128 stands for zero in the data rows.
Some points:
[127,165,151,111,144,124,148,155,116,169,142,161,147,103,111,149,150,154,134,
 143,150,120,126,110,89,152,144,103,129,167,161,147,162,127,151,173,115,151,
 71,136,117,128,141,110,144,163,106,116,112,133]
[89,121,148,136,133,176,141,129,119,118,135,142,145,137,126,109,116,114,143,
 121,147,94,149,122,153,183,105,136,94,143,171,134,125,118,139,105,126,117,
 129,133,99,163,148,133,154,110,119,142,134,158]
[107,130,135,146,90,135,145,92,130,104,112,145,84,94,142,140,132,100,137,
 135,98,155,89,170,157,101,133,100,140,120,130,141,177,178,157,87,141,159,
 144,85,137,157,131,96,112,124,124,120,111,149]
[169,138,100,104,144,129,116,83,138,116,147,102,140,155,139,150,137,127,143,
 121,125,131,76,109,117,129,85,109,138,128,95,160,74,124,160,122,129,128,
 118,120,137,99,140,115,133,129,113,171,136,84]
[141,142,133,160,209,124,148,58,138,87,114,132,105,150,139,139,151,182,130,
 123,139,140,158,162,95,145,89,172,179,131,133,108,146,93,141,163,160,163,
 94,153,88,155,119,178,133,75,135,137,150,120]
[86,139,125,119,141,103,114,123,193,139,127,114,135,101,106,121,103,136,141,
 183,130,90,138,118,173,132,116,153,133,69,82,121,126,140,134,120,122,121,
 145,103,149,111,136,106,146,149,129,112,147,98]
[168,147,142,112,110,102,122,114,166,91,139,140,108,162,133,134,126,124,100,
 144,116,158,133,167,136,162,121,100,130,122,114,145,85,118,111,100,155,102,
 124,189,125,112,173,175,144,149,134,142,144,114]
[153,119,116,107,120,75,121,132,124,153,152,124,113,144,179,109,152,167,99,
 114,143,124,125,75,120,147,155,97,142,143,123,111,137,127,163,106,123,141,
 141,155,82,109,113,114,93,126,67,129,160,133]
[121,125,131,138,84,165,154,155,111,121,105,186,135,113,134,145,130,117,113,
 175,165,130,122,144,131,90,71,80,136,100,105,150,122,142,159,94,157,178,
 122,104,170,154,135,125,95,122,113,108,134,187]
[132,124,132,110,121,177,124,154,110,111,74,129,128,132,107,150,158,139,145,
 127,119,156,136,139,169,135,101,65,185,88,127,130,124,181,151,63,121,119,
 172,120,185,141,121,97,112,127,161,96,135,182]
[112,112,147,123,135,169,153,149,101,147,122,99,119,109,131,150,137,98,127,
 98,106,111,158,176,144,99,147,148,133,117,128,152,122,103,108,154,138,127,
 154,145,125,129,99,128,155,153,110,104,100,129]
[131,108,109,150,114,145,139,146,76,127,167,147,126,133,132,127,77,124,161,
 124,149,120,146,136,151,93,130,162,88,135,109,128,136,92,139,101,145,105,
 100,133,102,165,70,100,99,78,148,136,99,94]
[174,140,107,130,152,92,137,116,139,97,154,104,132,108,159,109,130,136,118,
 165,88,140,105,98,115,118,110,104,167,130,136,153,108,79,115,136,147,106,
 151,128,136,125,120,112,111,141,117,160,116,132]
[116,113,148,152,103,118,75,120,111,87,150,156,141,143,107,113,122,107,136,
 113,109,111,126,127,145,122,129,84,142,97,133,101,142,134,175,119,130,139,
 122,99,134,87,119,131,141,140,150,106,108,102]
[174,118,61,132,108,160,152,146,113,129,112,158,93,132,84,106,120,133,159,
 105,127,126,117,131,127,88,138,148,101,121,172,115,121,109,119,147,90,111,
 140,141,105,157,87,100,160,131,111,104,127,119]
[134,145,113,130,127,144,108,108,166,173,141,134,122,104,123,94,169,102,116,
 113,133,138,107,54,101,128,148,184,124,135,139,138,162,115,138,103,154,114,
 99,143,137,113,145,156,111,126,144,129,122,140]
[177,114,160,96,134,137,122,116,142,70,131,116,115,135,144,137,173,137,94,
 128,102,119,123,84,148,114,110,136,114,129,87,147,102,112,87,130,155,105,
 121,126,111,126,124,134,126,143,142,153,149,114]
[116,121,122,110,117,192,163,183,144,82,94,95,123,94,137,157,102,111,128,
 107,134,179,84,161,141,131,143,89,143,82,157,133,164,142,182,123,131,158,
 91,78,140,114,134,118,81,133,168,90,124,149]
[88,116,174,105,145,107,117,100,159,143,113,157,158,159,159,121,129,98,137,
 151,165,112,142,94,109,96,167,123,149,141,146,114,144,139,120,164,87,108,
 145,160,143,140,157,111,113,120,143,98,135,104]
[116,110,149,124,123,72,110,147,163,143,123,116,124,113,116,144,169,132,112,
 119,165,103,119,130,148,160,137,162,132,79,131,102,119,153,136,153,102,125,
 134,118,168,147,147,117,146,141,122,141,74,138]
[125,117,116,92,142,116,91,81,111,125,177,131,92,80,159,125,132,133,110,
 121,129,130,144,102,91,148,136,107,128,135,123,148,44,142,127,133,127,144,
 126,132,135,104,110,122,98,176,180,151,144,117]
[105,122,97,143,104,141,152,150,135,134,140,127,134,146,135,149,158,128,147,
 64,123,131,158,167,133,75,153,121,109,161,138,146,92,121,92,144,111,80,
 101,96,94,134,89,113,100,145,100,94,109,115]
[117,136,132,86,123,131,144,116,116,126,162,110,130,131,86,90,99,132,142,
 118,130,106,126,125,112,152,128,105,113,157,135,116,137,127,120,139,128,176,
 132,121,152,157,100,138,137,104,118,82,113,130]
[97,150,141,159,146,170,141,158,102,139,160,117,97,166,80,160,123,133,114,
 119,155,139,135,140,149,151,163,145,106,137,155,136,124,154,139,149,152,119,
 169,132,92,97,137,90,130,135,115,107,120,135]
[104,140,136,116,143,88,104,126,100,131,125,103,151,102,145,142,131,112,116,
 181,147,126,113,141,119,128,143,149,99,92,118,158,139,167,134,149,84,83,
 115,167,167,93,114,150,114,128,108,114,122,133]
[126,147,120,129,165,114,99,150,153,133,134,176,102,130,137,64,145,120,146,
 77,147,149,124,108,101,149,146,138,112,131,129,146,148,140,90,127,119,132,
 122,129,155,114,156,140,98,107,92,163,115,112]
[143,114,151,98,138,131,127,147,106,152,139,121,144,121,95,123,105,119,122,
 103,159,105,114,160,95,118,142,150,152,144,178,117,131,155,122,97,145,140,
 133,121,133,157,137,126,163,125,105,128,163,129]
[139,88,128,158,107,90,92,107,141,123,113,117,152,90,143,127,120,165,127,
 168,132,120,117,138,173,163,112,145,145,132,110,149,125,145,115,116,96,156,
 139,96,119,102,148,135,87,162,147,93,111,125]
[172,113,114,124,187,142,176,55,139,109,159,114,128,130,140,160,130,151,150,
 114,136,134,154,159,110,102,95,124,165,148,115,78,156,119,86,141,131,128,
 101,181,87,96,139,177,137,125,154,167,120,159]
[105,83,115,139,119,130,116,125,126,140,111,128,153,146,141,100,99,132,60,
 157,99,137,140,110,145,149,120,115,146,76,101,133,144,174,125,134,119,158,
 113,103,128,132,109,130,149,134,163,142,102,83]
[101,106,130,148,110,118,83,125,124,111,120,115,110,135,102,139,124,68,87,
 145,103,176,115,116,157,90,69,97,123,143,123,87,136,129,124,141,92,141,
 115,105,115,136,127,136,116,124,103,134,113,123]
[135,164,181,135,141,110,125,150,151,144,119,94,119,138,179,107,113,134,158,
 115,132,158,120,84,73,122,122,149,131,116,144,118,131,150,116,118,116,144,
 136,134,98,113,145,135,144,160,112,97,135,136]
[78,161,110,96,129,157,169,158,101,135,93,126,170,133,91,178,118,131,155,
 129,151,116,100,124,163,112,122,141,120,124,136,147,107,156,108,141,139,125,
 186,125,88,128,112,177,148,134,122,174,116,107]
[139,155,160,110,141,116,140,117,122,196,152,144,161,109,131,123,125,127,129,
 109,138,133,112,128,166,137,115,113,117,145,144,124,145,112,121,153,138,111,
 135,112,135,128,123,137,177,99,134,105,131,133]
[99,133,77,151,120,138,147,147,111,130,97,163,153,134,86,113,90,144,128,
 81,102,109,119,135,136,99,137,171,91,128,138,133,122,87,134,126,136,134,
 124,161,89,135,82,110,118,149,164,146,146,168]
[118,138,132,108,102,93,93,122,107,153,138,108,126,161,113,143,136,145,133,
 142,143,103,175,129,98,144,119,145,132,94,157,147,173,135,142,163,106,137,
 185,104,155,121,146,142,115,129,148,134,136,114]
[109,109,133,143,92,108,83,121,130,161,98,100,129,110,157,137,114,156,125,
 128,156,116,137,135,125,144,127,106,119,122,113,86,157,119,105,141,151,118,
 126,138,170,147,161,124,121,176,89,117,103,91]
[154,136,153,133,104,104,146,120,146,131,144,127,99,140,158,94,141,140,110,
 131,161,125,126,108,108,161,144,128,144,172,116,125,108,106,135,104,99,112,
 138,120,152,78,76,136,99,136,122,172,135,128]
[149,79,123,156,150,69,161,123,134,69,138,116,112,114,131,123,161,121,142,
 164,93,158,154,134,118,124,147,108,118,163,90,142,109,98,131,109,159,94,
 105,118,136,142,167,172,177,107,138,132,191,139]
[166,184,93,201,131,163,135,195,67,155,105,120,123,158,134,126,131,84,128,
 113,96,39,106,135,100,108,164,150,120,141,75,76,108,110,122,163,115,133,
 133,153,104,159,153,132,82,89,174,119,159,129]
[148,123,128,120,112,126,118,124,183,78,140,146,138,126,148,165,132,124,121,
 155,67,149,140,146,87,174,130,116,123,169,90,125,107,124,131,139,161,122,
 134,143,116,104,144,145,168,71,125,160,128,128]
[112,155,119,148,121,165,154,134,72,161,114,154,157,134,93,105,114,156,132,
 109,107,162,153,146,133,95,181,168,100,115,158,101,96,63,121,123,108,161,
 101,127,114,136,122,74,129,120,114,142,136,134]
Along one direction, these points spread out more than along any other. Take the direction at right angles to it along which they spread out most. Then take the direction at right angles to both along which they spread out most. Go by this last direction. How far along it is each point below, from 0 to 99? 50 is the average, and the first point above lies past it. One standard deviation of the points above along it is 16.
[116,110,149,124,123,72,110,147,163,143,123,116,124,113,116,144,169,132,112,
 119,165,103,119,130,148,160,137,162,132,79,131,102,119,153,136,153,102,125,
 134,118,168,147,147,117,146,141,122,141,74,138] 75
[97,150,141,159,146,170,141,158,102,139,160,117,97,166,80,160,123,133,114,
 119,155,139,135,140,149,151,163,145,106,137,155,136,124,154,139,149,152,119,
 169,132,92,97,137,90,130,135,115,107,120,135] 58
[168,147,142,112,110,102,122,114,166,91,139,140,108,162,133,134,126,124,100,
 144,116,158,133,167,136,162,121,100,130,122,114,145,85,118,111,100,155,102,
 124,189,125,112,173,175,144,149,134,142,144,114] 34
[134,145,113,130,127,144,108,108,166,173,141,134,122,104,123,94,169,102,116,
 113,133,138,107,54,101,128,148,184,124,135,139,138,162,115,138,103,154,114,
 99,143,137,113,145,156,111,126,144,129,122,140] 67
[135,164,181,135,141,110,125,150,151,144,119,94,119,138,179,107,113,134,158,
 115,132,158,120,84,73,122,122,149,131,116,144,118,131,150,116,118,116,144,
 136,134,98,113,145,135,144,160,112,97,135,136] 69
[99,133,77,151,120,138,147,147,111,130,97,163,153,134,86,113,90,144,128,
 81,102,109,119,135,136,99,137,171,91,128,138,133,122,87,134,126,136,134,
 124,161,89,135,82,110,118,149,164,146,146,168] 43
[174,118,61,132,108,160,152,146,113,129,112,158,93,132,84,106,120,133,159,
 105,127,126,117,131,127,88,138,148,101,121,172,115,121,109,119,147,90,111,
 140,141,105,157,87,100,160,131,111,104,127,119] 48
[121,125,131,138,84,165,154,155,111,121,105,186,135,113,134,145,130,117,113,
 175,165,130,122,144,131,90,71,80,136,100,105,150,122,142,159,94,157,178,
 122,104,170,154,135,125,95,122,113,108,134,187] 24
[117,136,132,86,123,131,144,116,116,126,162,110,130,131,86,90,99,132,142,
 118,130,106,126,125,112,152,128,105,113,157,135,116,137,127,120,139,128,176,
 132,121,152,157,100,138,137,104,118,82,113,130] 57
[153,119,116,107,120,75,121,132,124,153,152,124,113,144,179,109,152,167,99,
 114,143,124,125,75,120,147,155,97,142,143,123,111,137,127,163,106,123,141,
 141,155,82,109,113,114,93,126,67,129,160,133] 66
[112,155,119,148,121,165,154,134,72,161,114,154,157,134,93,105,114,156,132,
 109,107,162,153,146,133,95,181,168,100,115,158,101,96,63,121,123,108,161,
 101,127,114,136,122,74,129,120,114,142,136,134] 52
[88,116,174,105,145,107,117,100,159,143,113,157,158,159,159,121,129,98,137,
 151,165,112,142,94,109,96,167,123,149,141,146,114,144,139,120,164,87,108,
 145,160,143,140,157,111,113,120,143,98,135,104] 78
